In the rows, zero is written as 128.
Each run below is a few steps of one of 8 hidden systems, one row a step.
trace 1, Q526:
[[165 171 173 141 149  89 103 130  97 149 105 140 100 118 133  52 103 148
  139  93 147 129  94 119 177 128]
 [178 140 183 114 115  98 109 126  89 133 110 159 127 159 133  47  92 158
  139 111  94  91 136 116 135 147]
 [169 120 152 120  79 107 131 109 113 119 123 140 145 183 111  92 108 137
  128 146  67  73 182 126  92 154]
 [142 131 106 148  90 125 140 115 158 112 136 109 143 168 100 159 128 115
  126 165  69  91 198 136  69 146]
 [123 152  70 160 142 148 138 139 185 108 139  94 130 132 122 203 129 105
  127 152  88 123 174 133  89 113]
 [115 143  63 134 171 158 131 148 168  91 131  99 113 100 151 202 122 115
  120 118 122 146 129 123 150  76]
 [123 118  92 112 150 145 130 147 117  94 128 120  92 106 147 173 127 126
  111  92 161 145  91 121 212  73]
 [146 116 137 129 114 125 133 134  79 130 125 147  84 130 116 122 142 120
  111  93 181 132  76 127 227 104]]
trace 2, Q112 (8 x 26):
[[139 150 131 174 138 174 125 134 168 171 138 194 177 125 107 166 164 121
  114 108 151 148 134 119  78 143]
 [111 125 120 103 142 156  80 123 202 127 104 184 200 107 123 146 148 115
  146 102 152 167 107 121 110 130]
 [ 74  94 124  88 155 151  90 185 153 125 123 161 142 119 123 155 125 137
  179 120 162 165  90 140 147 171]
 [ 62  75 136 110 129 165 151 157  96 168 151 137 131 117 134 148 164 110
  143 157 174 152  80 147 119 161]
 [ 66  88 137 108 103 111 143  74 126 146 137  94 147  87 120 113 175 116
  113 157 183 168 101 145  99 139]
 [ 80 134 145 131 152  76 115 105 138 132 134  85 116  70 120  95 126 183
  130 130 174 180 132 140  93 168]
 [111 136 163 146 178 134 146 146 101 159 153 131 130  93 161 103 114 203
  114 118 136 150 144 121  57 162]
 [129  91 148 106 128 154 146 102 122 120 148 164 183 115 153 124 132 188
   85 108 119 134 166 110  50 132]]
trace 3, Q476:
[[127 160 127 116 124  93  63 117 190 132  83 136 148 126  99  97 131  80
  180 130 142 146  90 133 167 137]
 [104 146 152 110 164 125 102 184 111 160 104 122 117 135 155  81  96 106
  203 158 106 119  79 139 139 157]
 [104 107 130  91 133 140 166 119  78 136 127  76 125 123 190  96 119  93
  136 181  84 101 102 131 111  94]
 [123 115 114 113  87  70 149  76 111  88 132  42  95 125 121 109 122 129
  110 162 105 109 162 141 128 116]
 [153 166 135 194 127  83 148 135 106 136 150  88  63 141  93 126 114 168
  115 131 126 112 176 137 119 165]
 [186 185 134 197 168 156 159 134 114 154 144 150 119 125 150 136 125 150
   84  98 110 114 154 105  97  94]
 [186 136 113 113 132 146 111 109 154  79 114 177 162 130 144 138 111 155
   92  69 103 117 157  94 144  73]
 [152  89 130  95  99 137  96 166 127  89 122 193 126 175  95 153 110 155
  141  87 128 112 139 125 185 155]]
trace 4, Q471:
[[110  86  88  94  82 159 148 105 138 109 126 118 151 146 130 172 162  51
  120 160 116 113 110 134 150  82]
 [ 84 134  86 133 111  89 116 125 162 111 121  54  91 124  92 153 136  82
  163 175 139 142 120 159 156 143]
 [ 99 176 137 159 182 125 121 174 122 181 121  97  99 111 144 105 118  98
  183 161 132 140  82 142 125 152]
 [127 147 154 110 164 131 145 103  92 157 113 107 142  88 197  55 119 118
  120 137 116 130  85 114 111  81]
 [144 111 145  92 114  73 136  91  83  85 125  82  99 117 151  73  92 178
  105 120 109 111 152 121 144 110]
 [164 124 151 161 111 115 155 160  64 131 155 135  68 172 105 124 105 175
  115 119 118  91 164 130 145 166]
 [185 152 142 194  98 155 163 108 108 171 146 172 138 158 104 139 164 105
   82 114 132 102 143 119 112 116]
 [177 168 107 149 100 108  96  72 200 105 106 144 166 133  90 136 144 104
  107 103 119 126 160 114 128  98]]
trace 5, Q480:
[[ 82  95 113 110 148 195 157 138 123 155 143 140 162 100 166 166 165  90
  117 145 147 150  85 125 102 100]
 [ 65  90 114 101 115 108 137  82 134 115 137  78 128  73 124 137 165 128
  108 140 190 176 104 140 133 119]
 [ 92 124 155 145 158  99 128 151  99 148 149 113  84  92 117 116 125 194
  131 114 189 170 117 140 131 183]
 [139 139 185 145 161 146 151 125  80 185 139 165 147 104 165  72 132 167
  108 112 144 137 109 112  81 138]
 [135 105 160  80 109 107 115  61 137 112 112 143 190 105 148  67 126 160
  103 110 121 134 143 112  80 119]
 [118  90 135  90 113 108  97 139 153  83 133 150 146 145 104 133  99 197
  141 111 115 131 185 130  96 187]
 [131 116 128 153 133 181 146 166 141 149 156 179 160 157 121 181 138 145
  124 135 109 119 167 128  58 166]
 [117 138  98 144 121 159 132  87 191 136 130 139 188 104 119 173 175  92
  101 134 139 153 138 122  74 104]]
trace 6, Q167, 8 rows:
[[154 122 134 100  73  68  94  79 159  85 106 118 147 155  87  93 113 139
  134 130 100 106 176 132 124 149]
 [160 144 133 171 124 133 139 175 122 130 151 149 104 177  98 156 104 168
  135 128  93  96 191 130  95 182]
 [163 148 106 168 124 191 164 130 135 153 139 163 155 150 141 177 157  78
   96 129 102 102 133 115 106  81]
 [142 154  75 116 128 122  92 103 203  81  98 113 144 116 121 162 126  87
  133 114 113 137 130 121 166  72]
 [122 145 105 133 175 120 103 200 132  98 127 115  68 129 126 157  83 162
  165 110 127 135 125 134 186 146]
 [119 113 136 134 141 174 165 171  57 165 144 141  92 134 157 139 142  98
  126 132 151 118  66 129 174 104]
 [112 114 132 100  84  92 122  71 121 133 105  96 130 113 117  87 160  66
  128 148 161 137  76 138 176  98]
 [114 148 153 132 121  52  99 126 127 132 116  81  91 132  95  71 103 149
  171 154 129 130 138 150 131 190]]
trace 7, Q540 (8 x 26):
[[109 128 172 141 106 107 136  77 118 187 128 128 161 110 113  70 167 112
  122 153 163 148 108 137  76 158]
 [129 141 145 110 122  66  88  80 176 102 109 114 157 103 111  79 111 175
  129 115 127 150 165 124  89 155]
 [137 109 139 113 143 135 126 161 125 100 145 152 135 146 139 135  86 209
  128 112  87 112 191 118  76 169]
 [128  88 111 122 101 183 172 121 123 126 153 148 167 155 141 176 151 115
   95 151  92 100 164 124  67 115]
 [118 126  71 145 113 134 141  87 181  95 138  97 136 104 110 199 165 103
   89 129 144 150 151 129 125  85]
 [115 155 100 164 186 149 117 174 155 123 142 138  99  89 126 188 127 161
  123  87 175 174 119 125 153 126]
 [108 117 151 116 166 188 126 164 114 175 127 191 160 107 160 128 147 120
  139 109 165 156  63 121 130 125]
 [ 90  74 140  54  98 117 104  87 132 116 106 136 166 106 133  91 150 104
  138 132 163 152  78 132 155 116]]
trace 8, Q480:
[[146 138 153 148  79 120 109  97 159 168 116 169 176 161  76 106 163  86
  143 145 127 118 135 136  92 167]
 [114 161 121 125 136 107  69 130 208 134  97 132 169 133 104 116 122  94
  190 152 108 141 130 139  99 163]
 [ 89 138 101 105 186 162 103 189 168 126 115 122 146 119 163 155 100 110
  189 152  93 136 112 133 106 138]
 [ 76  94  92  96 157 178 165 145 116 116 145  89 130 100 184 173 133 106
  124 160 115 136 106 129 112  89]
 [ 83  94 101 125 123 118 170 100 100 109 160  59  88  87 136 162 153 143
   83 141 170 153 128 136 137 104]
 [131 143 147 178 141  97 155 122  85 145 158 104  69  95 113 122 138 182
   86 101 187 156 131 129 143 142]
 [180 162 180 161 143 118 132 106  92 163 126 171 133 111 136  70 129 168
   93  79 154 132 118 106 124 122]
 [171 120 168  87 105 112  93  92 132 114 100 185 179 137 131  63 112 156
  122  88 115 118 134 107 128 122]]
trace 9, Q27:
[[135 130 112 126 173 135 129 181 124  83 144 121  95 128 152 160  72 204
  127 106  95 121 177 119 120 137]
 [159 111 119 147 134 185 174 140  89 120 160 169 121 132 148 178 139 158
   64  86 135 118 140 108 136  88]
 [149 114 110 129  85 117 124  64 159  96 129 148 150 110  90 156 169 132
   70  84 175 151 142 118 154  94]
 [127 145 127 142 129 104  70 145 184 122 115 166 127 126  67 144 134 146
  155  89 180 167 123 137 167 176]
 [125 141 153 139 153 173 109 174 131 188 116 200 156 135 128 122 144  94
  165 120 152 141  68 130 136 149]
 [100 102 132  73 108 145 118  96 142 143 101 135 189 121 153  97 151  60
  150 162 118 128  79 133 117 101]
 [ 65  86 116  70 111  94 110 133 136  98 120  70 118 130 126 118 111 119
  180 181 112 130 125 155 125 166]
 [ 84 114 132 148 154 140 171 175  77 158 165  86  82 129 145 142 118 146
  143 174 122 123 133 149  90 171]]
trace 10, Q476:
[[ 95  88 136  70 112 131 108  92 168 114 115 139 206 116 140 111 135 133
  138 146 110 138 143 128  56 146]
 [ 69  91 117  98 121 116 111 147 161 107 139 105 140 132 108 154 119 150
  165 165 117 141 162 152  75 198]
 [ 72 121 100 155 160 155 160 161 136 145 162  90 114 108 135 191 142 132
  133 166 137 150 139 145  73 155]
 [ 93 140  85 143 167 134 143 106 163 110 141  79 124  63 149 176 145 140
   96 123 158 174 131 125 108  89]
 [109 135 120 124 169  97 107 128 146  95 131 111 101  69 129 133 114 199
  113  81 179 182 126 123 156 128]
 [113 105 167 121 160 140 137 151  80 148 149 163 114  94 147 111 126 200
  107  84 187 160 101 120 139 148]
 [120  81 165 101 108 148 147  80  98 146 139 169 176 101 144 100 164 153
   79 107 169 149 110 115  98 120]
 [112  92 154  99  81 100 101  77 161 126 123 156 184 125  90 101 151 150
  123 124 154 150 148 132  83 176]]
trace 11, Q540, 8 rows:
[[142 178 121 194 172 112 164 131 103 141 152  78  66  95 140 138 122 166
   93 117 142 138 144 125 123 113]
 [170 172 164 173 164 157 148 117 104 181 132 174 147 105 156  97 142 142
   90  91 145 136 108 103 105 100]
 [171 122 148  95 104 125 100  74 142 109 100 183 180 120 132  90 137 135
   97  76 140 131 119 102 149  87]
 [153  84 125  89  87 113 101 138 123  70 126 167 116 164  93 143 110 169
  124  85 135 116 152 124 189 144]
 [128  96 124 144  84 150 140 173 109 140 151 162 110 191  77 178 144 106
  145 148 129 100 141 148 144 178]
 [107 151 103 158 104 129 116 124 179 159 119 114 145 145  85 156 164  45
  163 176 128 130 116 148 113 148]
 [105 183 100 133 180 105  81 148 194 120  98  88 127  98 135 126 101 112
  183 144 114 154 119 133 124 131]
 [110 137 135 100 197 153 127 184 103 131 121 117 120 107 202 104  78 146
  163 139  88 122 104 121 116 117]]
trace 12, Q167:
[[132 139 117 163 110 147 111 174 160 148 133 161 131 181  73 178 138 100
  168 148 116 113 150 147 117 183]
 [113 152  88 155 142 176 137 158 168 155 126 125 147 142 131 182 148  52
  159 170  99 119 115 135 103 117]
 [ 95 143  75 106 160 135 121 137 170  99 111  68 126 107 163 157 112  82
  158 162  93 133 114 134 134  85]
 [ 98 119 101 105 166 117 144 161  96  89 136  60  68 106 170 138  89 152
  139 141 115 129 120 135 162 107]
 [123 107 140 127 128 122 178 120  43 133 150  87  72 110 160 112 129 144
   90 128 152 121 102 127 168  94]
 [152 134 160 139  91  77 142  62  86 141 123 106 107 112 114  66 149 130
   89 115 168 130 111 125 160 108]
 [173 166 178 154 110  70 102 101 123 150 113 145 126 140  95  53 115 155
  133 109 133 120 142 125 125 165]
 [178 148 172 142 118 142 117 144 122 162 118 196 163 175 120  89 115 131
  145 122  89  91 146 120  91 160]]
trace 13, Q112:
[[113  56 123  90  86 182 141 154 115 122 143 184 160 171 119 177 150 107
  130 134 126 112 123 133 131 144]
 [ 90  93  99 126  71 120 123 106 161 120 134 116 135 138  68 179 179  80
  133 151 170 147 124 154 147 150]
 [ 89 173 113 174 154 103 113 134 165 163 124  89 104  91  99 139 151 100
  157 148 177 174  97 148 133 151]
 [103 164 149 136 196 142 130 137 121 176 120 115 141  72 183  84 125 124
  141 135 141 160  76 120  98 111]
 [104  83 154  54 147 132 131 113  98 110 122 131 158  93 191  76 106 170
  120 119 125 140 106 114 111 111]
 [108  56 145  85  95 105 145 127  79  91 156 121 105 138 118 125 114 199
  110 123 140 122 160 137 128 169]
 [135 119 135 180  88 117 169 113 105 146 168 124 104 149  80 156 155 155
   88 138 147 120 178 140  89 173]
 [153 180 124 189 128 120 125  86 188 149 129 136 163 113  98 138 156 123
   99 120 133 142 167 122  68 128]]
trace 14, Q471 (8 x 26):
[[ 94 118  91 108 168 160 140 175 142 102 137  94 130 129 171 173  96 131
  155 162  69 115 154 130  85 125]
 [ 92 119  87 139 166 161 178 146 104 121 160  76  93  93 173 183 133 128
  100 147 130 140 124 129 118  87]
 [107 146 112 162 157 108 151 112 115 129 145  78  77  70 133 144 146 151
   89 110 188 170 109 129 158 100]
 [138 160 162 154 160  97 109 131 113 151 126 141  98  91 117  89 125 176
  120  79 192 167  96 123 165 145]
 [158 121 188 109 123 126 106 119  98 148 114 201 156 127 132  63 124 167
  121  79 155 133 102 113 143 142]
 [151  72 161  77  66 123 118 100 114 107 121 183 171 165 108  98 127 148
  117 112 115 103 150 123 125 147]
 [126  86 120 116  64 128 129 130 142 109 139 143 147 185  79 161 137 121
  138 156  99  97 178 143  98 177]
 [113 139  98 164 121 159 139 144 172 148 141 125 151 153 103 186 154  80
  146 174 101 119 157 141  70 151]]
trace 15, Q27:
[[108 139 128 165 115  93 102 127 167 139 139 132 113 117  57 151 153 155
  134 117 190 170 141 147 128 192]
 [128 176 153 173 179 157 111 159 151 195 121 178 160 109 134 118 140 117
  153 120 151 156  94 124  92 152]
 [120 126 133  74 150 154 105 110 155 130  95 149 198 105 182  91 126  93
  146 132 101 134  91 113 106  87]
 [ 84  61 114  41 112 120 109 143 126  72 120 105 132 136 144 129 100 139
  162 149 104 123 127 138 145 140]
 [ 84  72 127 129 112 144 174 166  72 135 174 108  88 145 118 168 140 150
  123 160 143 122 139 151 116 174]
 [113 141 128 181 126 129 177  82 119 165 159  95 129  95 125 143 172 127
   76 148 157 148 144 131  65 120]
 [133 183 124 147 173  93  97  97 186 114 113 103 146  75 137 108 112 169
  121 104 131 166 155 115  86 118]
 [147 138 138 105 190 153  96 185 133 106 119 177 136 118 167 123  77 188
  146  79 112 135 127 105 138 128]]
trace 16, Q526 (8 x 26):
[[101 125 150 168 148 156 160 169 105 182 165 142 126 132 124 145 140 151
  132 155 136 134 141 140  55 189]
 [119 144 132 132 157 163 143  90 156 154 127 140 196  83 171 121 151 119
  100 130 124 151 124 110  49  94]
 [ 85 100 113  78 138 103  94 101 179  78 122 112 156  80 128 136 122 180
  124 109 154 179 147 126 109 138]
 [ 89  76 133 110 147 165 137 192  99 127 159 161 112 128 131 174 122 184
  134 113 159 147 125 135 127 177]
 [120  95 146 122 120 190 162 116  95 173 145 179 170 118 153 136 176 100
   93 122 160 135  87 118 108 104]
 [ 97 112 138 108  95  97 100  63 168 136 114 129 170  94  95 101 171 111
  122 128 186 172 103 135 124 138]
 [ 81 127 151 129 154 109  92 175 143 153 127 137 121 117 103 115 118 160
  183 135 163 164 113 149 112 212]
 [109 122 162 109 172 177 141 166  97 176 129 163 166 121 188  97 117 129
  150 143 105 121  96 119  74 136]]

Name the system that made each run.
trace 17, 2 rows:
[[ 74  95 115 119 150 134 178 141  84 121 166  61  89  98 165 152 122 161
  112 163 129 136 138 140  95 131]
 [126 135 133 169 142 116 184  97  86 137 167  82  94  90 143 132 138 176
   66 124 150 141 155 124  91 114]]
 | Q480
trace 18 (2 x 26):
[[124 194 112 152 173 119  95 146 193 144 104 106 148 119 136 122 107  99
  180 154  86 131 135 132  83 136]
 [110 145  89 102 192 159 118 163 159 100 115 104 138 100 190 152  95 119
  150 133  86 133 120 116 122  83]]
 | Q480
trace 19 (2 x 26):
[[105 143 144 142 106 121 131  94 150 181 119 114 173 128 117  96 162  69
  150 183 121 130 115 143  64 152]
 [ 90 161 115 115 162  87  88 119 189 117 104  72 141  90 135 105 105 131
  173 155 112 155 136 138  90 147]]
 | Q480
trace 20:
[[ 65 118 127 159 144 132 147 159 120 174 157 103 100 108 106 159 158 123
  146 161 181 165 105 155 110 181]
 [ 97 164 153 161 172 128 145 110 120 188 134 103 134  71 158  92 151 124
  121 141 167 168  90 129  85 124]]
 | Q480
trace 21 (2 x 26):
[[130  81 122 103 123 175 128 143 124 107 141 195 144 124 123 179 147 157
   93  74 173 150 117 115 165 114]
 [126  92 138 117  87 154 114 124 131 146 127 198 155 141  88 147 175  99
  120 102 187 146  87 130 172 137]]
 | Q526
trace 22:
[[111  81 114 120  53 143 159  89 127 134 141 127 157 159  95 159 182  70
  109 166 130 112 138 144 108 129]
 [112 164  92 168 120  87 116 100 195 115 128  70 122 115  85 158 140 114
  135 158 122 144 173 143  91 146]]
 | Q167
trace 23:
[[126  93 134  51 147 143  99 135 140  80 111 161 172 115 173 110  90 173
  134  96 100 132 131 108 124 111]
 [107  43 115  74  91 152 164 139  79  84 154 125 116 153 141 164 125 148
  105 137 117 107 143 133 143 124]]
 | Q540
trace 24, 2 rows:
[[106 153  90 135 137  77  86 126 196  83 117  79 106 106  89 154 114 146
  151 130 139 160 158 139 141 148]
 [124 143 115 145 191 174 135 220 106 132 141 141  87 136 158 171  91 152
  153 116 110 122 119 125 149 134]]
 | Q526
trace 25 (2 x 26):
[[127  87 137 104  80 106 113  76 159  97 135 151 174 127  92 131 143 172
   97 110 143 144 179 127  85 158]
 [124 130 131 150 129 137 100 156 176 131 141 179 151 141  82 165 130 172
  140 109 143 147 170 131  84 197]]
 | Q480
trace 26 (2 x 26):
[[ 97  85 108 114  94 155 179 130  97 134 149  92 129 156 144 157 145  80
  129 195  90  94 137 145  95 125]
 [116 144  80 158  99  94 142  85 167 104 134  53 106 124  95 167 150  91
  114 165 123 128 162 144 120 112]]
 | Q476
trace 27 (2 x 26):
[[108 151 129 124 154  64 114 125 112 114 116  58  66  93 134  86 100 150
  149 132 147 149 107 138 172 131]
 [145 149 167 150 159 124 170 143  47 163 144 108  87 122 172  74 103 159
  115 134 110 106 121 122 112 124]]
 | Q112
trace 28 (2 x 26):
[[136  95 136 116  95 139 116  96 136 122 130 187 154 115  95 142 171 140
   85  75 196 159 109 118 167 118]
 [130 133 156 144 113 104  88 137 144 154 120 179 128 130  70 116 148 142
  148  96 195 160 103 139 164 185]]
 | Q112
trace 29, 2 rows:
[[136 140  89 152  81  98 138  97 136 112 125  73  88 145  88 155 153  63
  124 156 134 112 126 145 182 100]
 [144 184 117 177 144  94 116 159 122 141 120  92  58 137 101 126 113 104
  157 132 139 122 108 142 196 131]]
 | Q480
trace 30:
[[142  99 141 161  97 149 162 117  91 143 164 169 115 131  95 163 173 151
   69  92 189 141 131 124 146 134]
 [140 134 137 156  89 107 102  84 174 139 127 170 160 123  60 135 172 128
  107  98 186 159 135 129 129 154]]
 | Q471
